In the rows, 128 means zero.
One turn moves each row of this set onto another row. After a few examples, where does it send each row asked below?
z638: [172  94 137  96 114 114  97 177 113 102 114 124 109  97 134  92 120 105
 126 127 126 107 137 136 125 118 120 150]
z534: [143 141 140  89 126 156  96 133 167 111 111  85 102 109 148 124 168 120
 145 142 142 133 149 109 140 125 115 122]
z658: [152 133 107 134 114 122 147 121 112 129 147 152 139 112 156 142 164 179
 139 129 159 154 148 121 128 110 146 112]
z63: [168 117 171  88 147 136 153 129 101 144 124 138 130 128 143 124 105 135
 143 170 126 156 145 125 151  91 145 133]
z751: [128 146 133 108 135 108 104 122 137 103 129  86  90 146 138 137  83 132
 133 157 150 112 188 123 153 127 147 138]
z760: [149 128 124 141 123 113 123 104 130  98 111 128 135 155 146 107 142  94
 117 127 166 144 166 117 145 140  98  96]
z846: [171 119 141 133 120 158 117 122 112 139 147 133 114  85 129 106  99 134
 144 150 124  97 147 158 120 118 148 157]
z510: [135 119 145 138 144 105 137 152 110 149 148 139 141 132 132 134 129  99
 108 188 128 137 139 118  96 131 110 125]
z139: [131 116 132 149  91 125 116  92  85 121 129 117 131 140 131 110 138  99
 139 141 137 141 185 143 110 111 149 149]
z22: [161 121 132 123 142  92 108 146 148 117 134 103 105 146 146 110  93 159
 144 117 139 142 180 100 165 138 148 148]
z535: [106 134 115 106 122 110 108 112 128 141 107 122 108 120 145 126 133  98
 154 131 108 121 130 184 132  89 133 132]
z393: [105 121 111  93 101  90 143 139 114 122 158 115 118 130 123 124 158 139
 128 131 110 119 165  98 133 100 122 157]
z217: [110 145 133 141 109 121 118 152 143 121 128 120 106 139 137 172  82 124
 109 141 162 105 176 144 126 114 149 139]
z6: [145 139 136 157 121 132 145 171 122  99 102  97 111 136 134 122 143 145
 111 110 127 123 161  88 155 110 110 126]
z93: [123 146 140 115 119 144 139 115 167 128 105 115 148 157 158 100 117 117
 132 143 162 110 145 140 123  94 162 161]
z201: [189 139 146 127 126 112 118 132 116 119 129 120 107 108 147 130 116 117
 161 125 127  92 161 154 135 137  82  97]
z507: [153 153 139 167 158 116 136  96 139 106 115 105 120 130 133 129 136 131
 158 134 127 121 171 113 119 101 167 115]
z996: [139 112 103 103 133 111 120 120 126 104 101 134 119 116 133  80 157 141
 106 144 156 148 129 100 140  94 143 132]
z252: [136 132 149 102 162 119 153 144 105 128 122 147 120 148 151 130 107 117
 116 190 134 142 121 136 139 116 110 117]
z399: [168 132 137 106 123 130 118 155 150  96 109 150 105 124 157 117 115 154
 139 159 137 107 116 178 109 132 106 133]
z505: [169 115 131 100 123 115 117 139 143 121 183 161 125  92 143 136 138 118
 144 141 144 108 145 129 109 151 125 127]
z299: [193 125 186 107 121 117 142 141 125 155 113 120 145 131 145 137 132 138
 156 154 125 153 168 116 122 101 111 115]
z826: [143 104 109 138 135 124  97 142 139 111 139 112 113 113 130 124 163 164
 154 136  90 165 142 134 119 136 134 148]
z442: [121 120 113 113 111  93 153 144 145 100 142 144 162 175 161 145 124 138
 141 120 135 144 156 159 128 126 133 135]
z954: [164 111 169 129 116 101 122 170 122 150 104 113 144 133 129 118 140 117
 124 172 117 145 152 117  84 105 106 136]
z169: [145 132 135 123 117  77 118 156 173 161 131 132 101 134 150 114 121 163
 138 102 146 123 161  99 136 112 127 157]
z663: [122 132 112 144 105 148 124 147 148 166 143 133 131 131 157 127 143 138
 130 114 120 130 128 154 148 137  88 141]
z630: [118 134 127 143 111  72 118 159 157 141 122 146  99 130 136 158 112 149
 130 119 140 116 159 141 100  94 147 149]
z890: [146 117 134 131 131 155 111 139 135 107 121 116 137 109 149 153 122  85
 145 107 139 152 156 154 151 124 163 106]
z110: [133 149 134 125  73 135 136 135 102 125  90 120 119 153 168 123 154 159
 137 141 155 132 151 158 115  95 110 140]

z658 -> z110
z890 -> z534
Where do these go?
z63 -> z299
z442 -> z93
z630 -> z217
z638 -> z505

